Each path below is one point turned by a fixed rotation once a step. After each direction that follows a path, write how fast that rotation turns it, in deg/step (0 if it stays still).
Each turn is a multiple of 5 degrees from 10 to 175, or 0.
Each row of a path follows its step; steps can be skipped.
Path 1:
step 0: [-30  -7  23  13 -28 -34  18   7  -5  17  58  17  -6 -23   6  14   2  11
  10 -13  23  17 -16   5   9  -1  -4  -4  51 -14   7  -9  27  -8 -11  15
 -26 -13  12  14 -18]
step 1: [-18  -5   5  11  22  34 -27  31 -16  15  31  38 -13  -9  -9  17 -25 -10
  22 -33  -2  29   2 -30 -19   5  33 -21  16  -8  31 -11 -14  -4 -12   1
   3  17   3 -12 -11]
step 4: [ -7   1 -30 -18  20  -7 -21   7   0   1 -14 -42  23   9   5 -15  28  -1
  22  -1 -19  21  -6  19 -34  21  12  16 -10 -29 -18 -42  13  -6  -4   7
  14 -14 -33   4 -38]
step 6: [  4  28  18   5   0  -2   3  12  16  -3  17   8 -25  -6  30 -18  12 -16
   2  -2  23   1   4  38   3 -19  10  22 -43 -25  -7 -27 -17 -28  29 -25
   5  -8  36  33  -2]
step 7: [-36  17 -20  -9 -41 -18  -5  37 -23  -8 -12  20  11 -19 -18   4 -11 -30
  24  -6  14 -27  -7  -7  -7 -41  13  18 -14  -4 -10  -7 -12  23  15 -29
 -16 -10   8  24  15]
step 10: [ 17 -18 -34  14 -12  41 -22   7  12 -38  10   3  -7 -25  12 -20 -26  21
 -18  12  -5 -18 -10 -54 -15  -1   9  12   6 -23  10   8  -4 -28   4  19
 -10   9 -31  -4 -19]
step 12: [  3   7 -18   9  -1 -10   4  40  10  11  14 -33 -20 -17  -3  14 -30  11
  22   4 -41  26 -12  19   0  31   5  -3 -17 -29  -2  -2  43   8   5  22
 -11  -3  18   9 -39]
step 15: [  7  27 -22 -31  26 -12 -21 -18 -31  -5 -28  -3  18  -3   9  16 -25  -5
   1  -4 -21 -25  14   8   1 -23  -2  10  -5   2 -29 -13 -31   6  43  -5
 -10   6  13  50   0]
step 16: [  6 -10   8 -72 -30 -20  14 -20 -28 -31 -33 -31  20   1  21 -15   9 -21
  -1  -2  -7 -11 -22 -27 -12  -8   5  19  12   5   5 -19  19  -4   9 -14
  -1   6  -2  -4  -7]
Directions:
[ -8 -18   6  -9   5  -7   6  -2   2  -8  -3  -4   1  -1  -2   3 -13  -2
  -1  -3  12   2  13   1   9 -10   0   3  -5  -5  -2   0  -3   0  -1 -13
   2  -2  -3   4  -8] -> 40
[  8  -2 -17   0   2  -5  -8   1   5   2   2   2   4  -4 -17  11  -3  -7
   4 -10   6 -11   7  -3  -9   5  -4   6  -8   1  -4   4   9  -3   4   7
   5  -1  -3   7   0] -> 135
[  2  -2   2  -5  -1  -9  -6  -3 -10  -3  -1   0  -6   6   8   5  10  -4
   8  17   2   4   4   0 -10  -3   2  15 -11   4   4   5  -2  -3  -4  -5
  -4   0  -1   9  15] -> 35
[  7   7  -3  -4 -10  -1   6  -2  -4  -7   9   6  -1  -6   3   1 -15   2
   0  -2  11   7   0   4  -1  -6   7   0  12  -2  12   2   1   2  -7  10
   8   5 -15   2  10] -> 40
[ -6  -6 -10  -4   0   1   0 -12   3   9   4   0  -6  -5   4   1  10   1
  14   1   3   3   8  -1   7  10   3  -5   6   6  16  -4   0   0   0   0
   1 -17  -5  -2  -7] -> 85
[  9  -7  -3  -2   4  -1  12  -3  -2   3  -8  -6   0  -2   4  -4  -1  -1
  -6  -5 -12   8   2 -11  13  -4   1   3  -4  16   2   9   7   6  10  10
   5   1   3   7   7] -> 10
[  4 -10  13  -2   2   0  -8  -6  -1   0   3   3  -4   1  -1   8   7   6
   2  -3   7   6  -4  -7  -1   0  16 -10 -13  -3   0  -4   9  -2   1   8
  11   9   5 -12  -2] -> 90
Path 2:
step 1: [ -2 -19 -42  32  42  13 -34 -10 -14  11 -11  -4 -25 -34   3   0   9  12
  -5  -5  -8 -20  11 -16  20  -3  11 -22  12 -14 -19 -10 -11   1 -20 -32
  38   3 -30 -26 -21]
step 4: [ 20 -18  16  19  18  -6  -5  -6  17  -9  11 -43 -48 -32  28  15   6   4
   4   0  10  -5   4  -7  28  29  14 -30  -2   0   5 -21  23   2  25 -44
  24  -9   5  14  15]
step 6: [ 22  14 -12  -9  46  -3 -22  15  28  -4 -22  -3  -6  16  11  -8 -12  -4
  14 -17  19  -2   4 -16   2 -28  32 -27   6  -6 -28 -48  -7  29  -2  16
  15   6 -22  34  22]
step 7: [-16   6 -17  33  18  29 -30 -18 -13  24  -9 -24 -48   5   2  17  29  17
   1  -6 -15  13   8 -19  20   7  -2 -26 -29 -16 -13   0   2  18  -8  -5
  42   2 -34 -12 -19]
step 9: [-10   5  13  32  20  -8   1  26  30   6   5 -15 -24 -22 -37 -15 -30 -17
  14  10  13 -19   0 -50 -32 -17  -1 -25  -9  15 -18 -11  24  14  -4 -14
   9  -8 -36  17  -5]
step 10: [  0  -6   0   5  25 -24 -14 -12  39   3   5 -53 -35 -18  38  28  -6   9
 -10   8 -20 -23   9  15  24  14  14 -28  19   9   9  -9  16   6  -5 -28
  15  -8 -18 -26  -5]
step 12: [ 17  -6  -2 -11  40 -18 -26  36   9  -7 -22 -26 -14   7  -4  15 -24  -3
 -27  -3   4  22  12 -51   7 -19  22 -14  -8  -1 -36 -28 -28   8   1   9
  27  -3 -10   7  23]
step 13: [ -5 -18   0  41  27   0  -9 -11 -18   8 -44  -7 -37   1  13  15  18  16
  20 -11  19 -16  18 -20  19  39   0 -29 -13 -22  14   3   6  28 -26 -12
  36   4 -10 -17   4]
step 14: [ 18 -21  29  13  -3  23   6 -14 -22 -43  -7   4 -22  -4   6  -1 -40   2
   6 -15  -4 -41 -19 -14  38 -25  19 -25 -15  18 -18 -15   3   7   6  27
   7 -18 -35  -8  -9]
Directions:
[  9   3 -11   3   3  -4  -1   1  -1   2  -1   7   4  -4   9  -6   7  -6
   8  -5  10 -14  -5   2  -2   7   3  -1  15  -3   8  -2  -1   0 -13  -6
   6   3   8  10   8] -> 155
[  2   1   7  -3  -3   7   6 -18   4 -11  -6   3  -1   9  -3   3   0  10
  -7  -4  -3   1 -14  -3  -3   1  -6 -10  13  -4   6  11   2   8  -5  -1
  -2  -3   4  -6   5] -> 125
[-3 -8  2  4 -8  5  8  4 17 13 -8  8 -5 -9  8  3 18 -2 -7 -7 -7 -4  5  0
  5 -3  7 -4 -3 -2  0  4  0 10  2 -3 -6  1 -3 -3  5] -> 115
[  2   0  -1  -4   4   0  -7   3 -11   5  -9  10  -7  -2   1   0   0   6
  15 -10  -3   6  -3  -4   0  -8  -1  -3  -1  -9  -3  -2 -18   9  -1   6
   2   7   8 -11 -10] -> 60
[ -3   6   3  22  -7   2   1   4  -5  -2   9   4   6  -4   2  -8  -2  -1
  -4  -7  -2   6  -9   4  -2  -9   0  -1   1   4   3  -7   2   2 -12  -9
  -1   0 -11 -11  -9] -> 55
[ 14   7  10   3  -5   1   8   8  -9   6  -6  -3 -12   4  -1   1   6 -12
 -12   0  -1   9  -5  -8  -5   5  -7   3  -6  -2   8  -2  -4  -8  -2   0
   9   4   4  -1   7] -> 80
Path 3:
step 1: [-20  18   6  -3 -15  -3  39   0  28 -23  21  28 -21  16   1 -39  -4 -17
  12  35  13 -35  26  24  -5 -36  30 -14   1 -39   2   2  19  15  -2 -11
 -10   3 -12  42 -42]
step 5: [  0  -5  -5  42 -36  26  32  37  23   4   1  27  23   2  29  -4 -29 -25
  30  10 -16   5  12  29 -31 -37 -28  12 -12  -5  -9 -18  12   5  -2 -16
 -27  -6 -18 -43 -16]
step 8: [ 29 -40  -2  20   8   3   3  11  -2 -22  39 -32   7  27 -16  -6 -38 -30
   7 -34 -28  -1   3  17  13 -34  33 -29 -17 -28 -24 -35  15 -12  24  16
 -19   4   5 -24 -11]
step 10: [ -4  -1   0  11  12 -16 -33 -15  34  21  33  48  45  22  19   1  14  -7
  13  13 -27  -1   1  18 -22 -17  -7   4   6  24 -12 -19  45  -1   4 -31
 -32 -28  12  -1 -41]
step 12: [  4  16 -13  -4   5  -2  11   3   4 -13  17   8 -16  42  -9 -19  16 -27
   6  32 -33 -12   0   5  21 -56  13  -7  -8 -70   1  24   4  -4  -3  -5
 -28   1 -33  41  -4]
step 13: [-20 -20  -3  -6  -9 -33  31  -4  21  -5  36 -36  13  54  -9   7 -26   2
  32  16 -51 -41   6  25  -7 -11   8  25  -6  12   3 -15 -11 -17  10 -33
 -13   6  16 -27   1]
step 16: [ 25   7 -38  49 -41   9   3  -5  40 -11   7  26  42  12  13 -10 -10 -47
  24   4 -26  13   1  18 -26 -36  20  23   6  -2 -11  -8  13 -14 -22 -21
 -22 -11  15   1  -9]
step 17: [ -8   2  -6  -4  -9 -16 -28   9 -39  20 -10  21  -7  51   3  17   2 -32
   4   1 -18 -30  31  35 -18 -32  32  16  28 -41  19 -21 -20  20   0   5
 -19  34   0 -11 -12]
step 18: [ -8 -42  12  -3  -1 -27  28  15  11   8  25  -6  -8  34  -8 -26   8  -6
 -31  32 -49 -23   9  11 -12 -57 -35 -39   1 -21 -28  -4  18   5   0 -10
  -9  -6 -16   9 -11]
Directions:
[ -7  -1  -1  -3  -7  -2  11   6  -5   9   3   2   0 -15  -2  -5   2   2
   1   8   7 -11   4  11  -5  -1  -1   4  -2   1   8  -2   1  -8  -1  -4
   5   9   4 -11  18] -> 170
[  0  10   6  -8  -7   8   3   0  12   2  -4   6   3  -5   2  -2   4   6
   1   0   5 -11 -10   1  -1  -4  -3 -12   7  11   0   5   4  -1   8   3
   5   2  -3  -9 -19] -> 80
[  6   9  -4   8   3  -3   7  10   3   3  -4   3   9  -5   7  19  14  -2
  -5  -3   6   3   5   3  -9   2  -1   0   3  -1  -1   5   5   5  -6  -2
 -16   6  -1   3  -1] -> 65
[ -2   1  -3   1 -10   1  -6   8  -7  12  -6   6  -5   2   3  -3   9  -6
   1   3  -7  12  -4   0 -10  -4 -14   6  11  -5   9  -4  -7  -8   9  -1
   0 -12  -5   2  -3] -> 60
Path 4:
step 0: [-10  -4 -34  11   4   2  13  -3 -18 -13  13  14  45 -20 -10 -45  38  12
   0  11  17   9   0   9  15  28  30   0  16   1 -16 -15   6 -33  -4  41
 -29   8  26  12   2]
step 1: [-10 -30  12 -27  16 -23  16  22   3  32  15 -27  -5  27   8  -3 -50  20
  18  16  10  36  13  -5  17 -25  13   1   2 -15  28   1 -36  -1  21  20
  24 -11 -25 -13  -5]
step 6: [-29 -25 -46  18  26 -18  22 -17 -28   3   6 -37   8  22  26  -3 -15 -14
   6  26  -8  10   5   6 -23   6  17  25  20   2 -11   6 -34  10  15   7
  14   2 -24 -36  17]
step 7: [ 37 -20  24  -3   5 -33  12   8 -12   2  -5  23   7  26 -29 -26   3  30
   1 -27  20  24  -5  -3 -28  -3 -41 -10  14  31  21   2  -1 -29  -1  24
 -20 -21  28  19   3]
step 8: [-27 -12 -30  26   5  -3  26  11  20 -14  26 -36  50  -4   9 -30   5  11
   1  35   6  22   4   8  19  14  25  27 -43  22   7   3 -11  -6  -2 -18
   5  24 -11   3   0]
step 9: [  8  -2 -19 -14   6 -21  19 -19 -20   5 -21  12 -22   0 -20 -15 -35  18
   6 -21   9  54  -5 -17  -9  -2 -14 -11  39 -14  29 -24 -24   5  30 -23
 -11 -30  -1  -9 -26]
step 12: [ 15 -17 -21 -15  41 -45   0  33  14 -20  11  -6 -12  24 -16 -14  -9   7
   6 -18  -2  12  -5  34  13   5  13  -8  -2   9  28 -13  10 -12  17  51
 -43  11  12  -9  12]
step 16: [ -6  -2 -12 -12 -10 -10  -6 -28 -26 -36  36   6  -6 -19   2 -37  -2   8
   3  18 -20  38   6   6  10   1  39  41  -4  18  -2 -35  -4 -16  14  12
  16  10 -15   8 -40]
step 18: [ 12 -19   8  25   4 -19  -9 -17 -28   5  16   0  18 -12   2 -26  -2   7
  -1   1  -3   3  -1   4 -50 -30  21  43 -18  30   1  31 -11 -21  19  48
  26   9   4  -2 -12]
Directions:
[ -3  -4 -16  -6   6 -10   4   3  -1  -5  -1   7  -2   7   5   8  -3   2
  -1   5   3   6   2  -7   5 -10   8  -3  14 -14   0   0   4   4 -10  -8
   5  -5  -5  -7   9] -> 135
[  9  18  -5  -1  11  -2   0   3  -4   1  -7  -5 -10  -6  -2   6  -3   9
 -11   4   5   9   3 -10   1  13  -1   7 -12   1  -2   1   3   2  -4  -6
   7  -2   0   5  -5] -> 60
[ -9  -7  11   1  11  -5   9  -2  -3   0   3   5   3   0  -1   8   9  -4
  -6   6   7  -5  -4  -3 -15  -3  -5  10  -3   1 -12   6   7  -5  -5   0
  -8 -14   4   5   1] -> 95
[ -3   2 -11   2  12  -3  -3  -3  -6  -1  -8   0   4  -5  -7  -7 -11 -14
  14  -3   6  -3   6   1  -8  -3   0 -12  -8 -10  -5   5   1   3   4   5
  -3   0  -3  12  -2] -> 125
[ -5  -5  -6  15   1  -5   1  11   1   3  -5   1   1 -12  -2  -1   6 -11
 -13   6  -5   5  -8   4   2  11  -1 -14  10   7  -8   2   1   3  -4   2
   0   4  -7  -4  -5] -> 175
Path 5:
step 2: [ 13 -28 -21   1 -10  30   6 -38  18  21 -24  11  25  -6  -6   7  22   3
 -20  -4   9 -10  -2  17  13  22   0 -17 -26 -34  -7 -31 -10  56  -1  25
 -17   1  -2 -11  45]
step 4: [-19  -8 -30  22  -4   3   2  16  11   5 -28  19  -1   5  26  -4  27  13
  -8   5   4   5 -17  10   9  33  -2  14  13 -31  16 -36 -45  24 -10  43
  26   9  38 -30  25]
step 6: [ 20   6   3  11 -10  -9  35   6   2  18 -26  10  10  32  10   4  34   4
 -15   8  16  18  20  11 -19 -20  -9 -20 -23 -36  60 -12  -4  22   8  38
   3  12  21 -26  28]
step 7: [ 11 -10  -9  10  13  21 -28 -14   7  14  -2  24  18  41  33   0  -1  17
 -12   7   9 -48 -15 -10   9   1 -23 -14   1  -7  14 -23 -21  19  29  66
  21  -4  18  -1  15]
step 10: [ -3  10  17 -12  -4  32 -35   3   3  16 -15  18  35  42  25  27   8 -20
 -35  27  -3   0 -17  24  11   1   6 -16  -8 -30  25 -47  13  -2   9  14
  21 -17   3 -14  29]
step 11: [ 10   4   0  13  23  -8  -1   1  -6  -7 -21   6 -21  -2   7  29  26 -24
  -5 -20 -28 -16 -28   3  24  24  -5  -2 -26 -46  44 -10 -30   5   9  40
  32   7  28   8  33]
step 13: [ 19   8   6  13  16   8   5 -14 -19  47  -5  36  23  20  -3  14  27  -3
  -2   3 -11  25   3  -7   5 -11  -5  -7 -43 -61  23 -30 -13  10   6  18
  30 -22  13  -2 -14]
step 15: [ 14  18 -39  13  -5  14  -9   9  -5  13 -19  36   6  -5  -3  36 -13  12
  -7  -1  -6 -38   7  -2  21  21 -21 -38 -26 -28  45 -55  -2  13  -3  -8
   9  -6  10 -18  -6]
step 16: [  0 -16 -18   0 -32  -3  11 -25   4   3 -15  22  25  22   4   7  48 -16
  -8 -18  -4   1   6   7   7  14 -17  10 -39 -15  25 -22 -46  30  33  -4
   5 -39  13 -24  23]
Directions:
[ -1   0  -5   1  -1 -12  -6  -2  -3   2  -4   4   5   6  -1  -2   4   7
  -2   1  -4  -9  18  -4  -7 -11 -12  -9  -2  16   9  -2  -9   1  -2   1
  -3   0   1   3 -11] -> 45
[ -3   5   8   4  -4   9   5   2   8  -1  -2  -2  -7   0   3  -7  -2  10
  -1  -3   1   4   6   2  -7  -8  -9   0  17  -1  -7  -6  -2   7  -1  11
 -12   7   8  -2  12] -> 20
[ 12  18  -9   8   6 -18  -6  -8  -3  -1  -2   1  -2  -8   0  -4   1  -3
   3   2  -1  10   4   2  -2   3  12   0   7  -6   0  -1  -7  13   2   4
   0  -1  -1  -2   3] -> 155
[  5  -9  -5  -1   3  11 -15  -5   6  -3   4   5   4  -2   2   2  -5  -1
  -7   5   3  -7   4   5  -3  10   5 -15   9   4 -12   1   9  11  -4   4
   4   3  -1  -5 -10] -> 145
[ -3   5  -6  -9  -3  11  -7  -7  -7   8   4   1   3  -2   3  -5  -2  12
  -1  18  -6   1  -7 -11   9  -6   4   4  -3   1  -7  -8 -11  -2  -6   1
  -3  -9  -1  -7   3] -> 130
[  4   1  -4  -3   8  -3  -9  -2  -8  -2   4   8   6  -1  12 -16  -1   6
  -4 -14   2   1  -6   7   0   3  -5  -3   0   8   0  -2  11 -11   5  -3
  -8  -8  -2   3  13] -> 155
[-11   7   1   6   3  -5  -7  -1  -2   5   0  -4  -5  12   1  -6  11  -6
   5  14   4 -11  -6   2  13  -3   4  -7   6  -3   3   2  12  -4   4   7
  -5   8   5   6  -1] -> 100
